In the data rows, zero lies at 7.5, halfway between 7 and 8.
Every row has a hidden score. How much higher is the second row's score than the first row's in each pair? 10 means about the same, 20 much higher and 0 much lower. The score is a weighted sum of the row's numbers plus the product of two more (or one squared), each taken from its middle value.
[10,6,8,8,10,10,9,8,7,7]
[5,10,7,9,7,8,9,7,9,7] ~ 8
[5,8,8,8,7,7,6,7,9,7]
[7,7,7,9,6,7,8,6,10,8] ~ 9
[9,8,7,5,5,5,8,4,4,8]
[9,9,7,8,8,5,10,2,4,10] ~ 10
[1,4,12,15,8,0,4,1,14,11]
[7,6,8,10,9,9,10,9,8,7] ~ 10
[8,8,8,9,8,8,8,7,7,8]
[5,7,7,10,9,7,7,8,8,7] ~ 11
[14,8,2,4,8,8,10,8,3,8]
[5,7,6,8,8,8,8,7,9,8] ~ 9
[11,6,6,6,7,6,9,3,5,9]
[12,6,6,9,9,5,13,5,5,8] ~ 13
[6,7,6,9,10,9,9,8,8,6]
[10,6,8,7,8,6,7,8,6,9] ~ 6
[9,3,7,5,10,7,8,7,8,7]
[5,3,5,8,13,9,9,9,7,7] ~ 17
[9,6,8,8,9,7,8,10,7,6]
[10,8,9,5,6,6,5,6,5,8] ~ 9
[8,8,8,12,8,7,9,7,8,6]
[13,7,5,4,10,12,12,9,3,6] ~ 13
[10,3,6,8,11,10,9,15,8,7]
[7,8,6,8,8,7,7,9,9,7] ~ 11
[6,7,10,8,6,7,6,9,9,8]
[6,8,7,9,8,9,7,9,11,9] ~ 7
[10,7,3,7,12,10,11,12,8,5]
[12,4,11,6,7,4,5,6,5,8] ~ 12
[4,9,6,9,8,8,7,9,9,6]
[8,6,6,10,12,12,8,13,7,5] ~ 11
[10,6,6,8,7,7,8,7,7,8]
[6,9,12,6,3,7,5,7,9,8] ~ 11
[7,6,8,12,8,8,7,8,11,8]
[7,7,5,9,10,9,11,12,8,8] ~ 12
[7,6,6,8,8,11,8,10,9,6]
[3,9,7,8,5,8,6,6,9,7] ~ 10
[8,7,5,9,11,9,12,12,7,10]
[10,9,7,5,7,8,6,7,5,8] ~ 12
[10,12,12,5,4,6,5,4,4,10]
[9,2,5,8,12,6,9,8,6,6] ~ 7
[8,10,5,9,9,11,9,8,7,6]
[6,10,5,10,9,10,9,8,8,9] ~ 6
[5,9,8,8,7,8,8,7,9,7]
[11,1,8,7,8,1,7,4,4,8] ~ 5
[9,10,7,6,6,4,7,6,4,9]
[8,5,11,5,4,5,4,7,7,8] ~ 12
[8,8,10,6,4,4,5,2,6,9]
[8,12,4,8,9,12,9,10,8,5] ~ 9
[12,9,5,4,9,12,9,10,5,7]
[6,7,5,9,7,8,10,8,8,6] ~ 10
[6,8,11,7,7,8,6,9,9,6]
[7,8,7,8,9,11,9,12,8,5] ~ 9
[7,6,2,11,12,14,11,14,11,2]
[5,7,8,9,7,8,8,9,10,6] ~ 10
[12,0,7,8,10,5,8,5,5,8]
[4,7,5,9,9,11,9,11,10,6] ~ 14
[8,8,13,5,2,4,4,4,8,10]
[13,6,5,10,12,11,13,13,6,6] ~ 13
[5,8,5,8,8,9,11,7,9,7]
[7,5,5,8,9,7,8,9,10,9] ~ 5
[7,11,4,10,8,9,10,10,8,7]
[12,2,3,8,11,4,9,6,3,10] ~ 7
[9,9,6,4,4,6,8,3,4,7]
[12,4,9,6,6,3,5,8,6,10] ~ 2
[11,0,4,12,14,3,13,5,5,11]
[11,9,6,10,9,7,10,10,7,4] ~ 16
[9,11,9,5,4,7,7,6,5,10]
[6,6,7,10,8,7,7,7,12,8] ~ 8
[9,7,7,6,7,6,9,3,4,7]
[7,6,10,7,7,8,6,11,11,7] ~ 7
[7,5,8,5,6,9,6,10,8,6]
[10,5,7,7,11,9,7,9,7,9] ~ 9
[8,8,4,9,12,12,10,14,8,4]
[7,8,3,7,10,13,10,12,8,5] ~ 9
[9,6,5,6,8,10,8,9,9,6]
[6,8,7,9,9,9,9,10,8,7] ~ 13
[8,9,10,3,3,6,4,6,6,8]
[4,8,10,9,5,9,1,8,13,5] ~ 7
[4,10,9,10,6,6,8,8,11,7]
[10,6,5,7,10,9,11,7,5,5] ~ 13
[7,9,13,1,3,8,1,7,5,8]
[7,8,5,8,5,9,6,8,9,6] ~ 7
[8,9,4,9,11,12,10,12,8,5]
[6,7,5,7,9,10,8,10,10,7] ~ 8
[7,10,8,3,5,7,6,7,4,9]
[10,5,8,7,8,3,7,5,5,8] ~ 10
[8,9,7,9,6,5,6,5,6,7]
[6,9,0,8,8,9,11,10,7,6] ~ 9
[7,8,8,7,7,10,7,11,9,7]
[7,9,6,11,9,9,10,9,7,7] ~ 10
[11,8,8,7,9,6,9,7,5,7]
[6,7,7,9,9,9,5,7,11,6] ~ 9
[6,8,5,7,8,9,8,9,9,7]
[7,8,7,6,9,10,7,11,8,4] ~ 14
[7,9,6,12,10,7,8,7,10,5]
[6,11,12,3,1,6,6,6,6,12] ~ 12
[12,9,6,5,7,7,10,9,3,10]
[5,10,9,10,5,6,7,8,8,7] ~ 8
[10,3,6,8,11,7,8,9,5,6]
[5,7,7,8,6,8,7,7,10,7] ~ 11
[8,6,6,6,9,8,8,8,5,7]
[6,6,6,10,11,6,9,8,7,9] ~ 12
[11,6,7,8,9,7,8,10,5,6]
[9,7,9,4,7,5,6,5,3,10] ~ 8
[4,11,15,4,1,8,2,7,8,9]
[7,8,8,8,9,6,10,8,8,8] ~ 10
[5,10,8,9,8,5,8,7,6,9]
[7,7,8,9,8,5,5,8,11,10] ~ 5
[9,8,10,9,8,2,8,4,8,8]
[8,11,1,5,8,9,14,8,3,8] ~ 8
[3,6,8,11,8,6,9,7,11,7]
[6,8,8,6,4,7,7,7,8,10] ~ 4
[7,5,9,8,9,10,7,11,9,4]
[5,11,12,7,4,7,2,7,9,8] ~ 2
[8,7,6,8,10,12,7,11,9,6]
[4,10,6,13,9,11,8,9,9,7] ~ 5
[6,6,10,10,6,6,2,7,11,9]
[6,4,11,7,7,1,7,4,8,10] ~ 17
[6,10,6,9,7,10,8,10,8,7]
[10,8,5,10,10,9,11,7,8,6] ~ 14
[11,5,7,8,8,4,8,3,4,10]
[6,7,7,11,8,7,7,8,12,5] ~ 9
[6,6,5,9,8,9,11,8,8,8]
[8,12,13,3,1,7,3,5,6,8] ~ 13
[6,10,4,7,9,12,9,11,9,6]
[7,5,5,9,8,7,7,8,10,8] ~ 7
[7,9,10,9,5,6,6,7,9,8]
[9,5,8,7,8,7,7,7,6,9] ~ 12
[11,9,6,8,9,8,9,9,6,5]
[6,10,7,9,6,8,9,7,8,6] ~ 10
[2,8,9,11,9,6,6,7,13,8]
[10,10,3,9,9,8,12,7,4,7] ~ 8
[9,9,7,9,8,9,9,9,8,6]
[5,13,4,10,9,10,14,7,8,6] ~ 12
[8,9,10,6,4,5,5,6,5,11]
[7,10,7,7,8,10,10,10,7,8] ~ 14
[14,10,15,0,0,6,3,6,0,11]
[8,8,7,10,11,9,6,8,8,6] ~ 1
[9,9,7,6,8,7,9,5,4,7]
[9,9,11,3,1,5,5,7,6,9] ~ 8
[8,11,10,7,7,6,8,4,5,8]
[7,7,5,8,11,12,10,13,7,8] ~ 7
[5,8,10,4,5,5,5,7,5,8]
[8,6,8,6,6,4,6,4,5,9] ~ 7
[10,8,10,4,5,5,5,3,5,10]
[8,5,7,8,8,6,7,7,10,9] ~ 7
[13,5,8,3,7,7,7,8,3,9]
[9,2,9,7,10,2,8,5,6,11] ~ 9
[9,5,10,6,4,2,7,5,4,9]
[3,7,7,10,7,9,4,9,11,9] ~ 7
[3,12,9,8,5,8,6,5,9,6]
[6,6,10,6,6,8,4,10,11,8] ~ 8
[10,7,7,7,8,5,9,6,5,9]
[3,3,9,11,9,6,7,7,15,4] ~ 18
[8,5,2,11,15,9,14,9,7,6]
[9,6,10,7,6,8,7,9,8,10] ~ 8
[7,9,8,9,7,8,11,8,8,5]
[11,7,5,9,11,11,12,11,7,7] ~ 7
[10,8,6,9,10,8,12,9,5,6]
[9,6,6,9,12,8,11,11,6,9] ~ 6
[6,5,10,9,8,5,6,7,10,8]
[7,5,10,4,6,4,7,7,6,9] ~ 6
[10,8,6,9,10,6,12,8,4,9]
[7,8,6,10,7,7,7,7,7,8] ~ 7
[7,8,10,6,4,2,7,3,5,9]
[4,9,8,10,9,7,9,8,9,7] ~ 13
[12,8,11,2,4,8,6,7,3,10]
[9,9,6,6,8,8,8,9,7,8] ~ 5
[8,5,9,7,6,3,6,4,6,11]
[11,3,3,7,11,3,12,0,3,9] ~ 7
[7,9,10,5,6,6,6,4,5,9]
[2,2,9,13,9,4,6,4,13,5] ~ 17
[7,8,6,10,10,8,10,7,10,6]
[7,9,4,8,8,10,8,9,9,5] ~ 8
[8,10,9,4,6,7,7,5,4,9]
[6,10,12,6,5,7,4,8,10,8] ~ 8
[9,4,8,6,9,3,8,7,4,10]
[4,8,6,9,8,8,9,9,9,9] ~ 13
[7,7,6,6,10,9,8,10,7,4]
[10,7,11,5,6,4,8,5,6,8] ~ 10
[7,2,5,7,9,9,7,10,10,5]
[7,12,10,4,4,6,4,6,4,9] ~ 12
[5,10,5,6,8,8,8,8,9,8]
[7,6,7,10,9,9,8,9,10,7] ~ 11
[9,10,4,9,9,11,13,10,7,7]
[5,8,8,8,7,7,8,7,11,6] ~ 10
[9,8,6,7,9,8,11,7,5,10]
[8,4,6,8,8,4,9,2,6,11] ~ 7
[7,8,7,9,10,9,10,10,7,6]
[6,7,8,9,7,6,8,8,8,8] ~ 7
[7,7,3,8,9,10,9,10,11,6]
[11,11,7,3,7,6,8,6,1,8] ~ 13
[7,3,6,12,10,8,10,9,12,6]
[11,5,4,9,11,10,13,12,8,7] ~ 9
[10,7,11,5,4,5,5,7,7,10]
[9,9,8,6,7,7,8,6,5,8] ~ 13
[7,6,3,10,11,9,11,10,7,6]
[6,10,8,9,6,10,6,8,10,7] ~ 8
[7,5,5,11,11,10,8,11,9,5]
[7,10,4,8,9,13,10,12,8,6] ~ 10
[7,6,7,8,6,7,5,9,9,7]
[5,7,10,7,3,8,6,7,8,7] ~ 15
[8,2,6,6,9,2,7,2,5,9]
[5,11,4,8,8,11,11,9,8,6] ~ 18
[15,11,13,0,1,7,1,4,1,9]
[10,7,8,6,8,7,8,7,4,6] ~ 3
[7,9,4,8,9,9,9,11,7,5]
[6,7,6,7,10,8,10,5,6,7] ~ 12
[10,9,7,4,9,7,6,3,3,8]
[8,3,8,7,9,4,7,4,6,9] ~ 8
[3,13,12,5,0,7,3,4,10,8]
[10,5,7,5,9,6,8,8,4,9] ~ 7
[6,11,7,8,8,9,8,8,10,7]
[10,6,7,9,9,8,10,10,7,7] ~ 11
[1,9,11,13,5,6,5,3,15,5]
[8,8,7,7,9,10,5,10,9,4] ~ 12
[11,7,8,6,7,10,8,8,5,8]
[3,8,8,10,7,6,6,6,12,8] ~ 7
[11,8,11,7,4,5,7,6,5,7]
[12,10,4,2,7,11,11,8,2,5] ~ 10
[7,10,8,7,7,7,8,6,5,6]
[11,8,5,7,9,8,11,7,5,8] ~ 8
[8,15,14,0,0,9,4,7,3,10]
[7,5,7,7,8,10,10,10,7,8] ~ 6
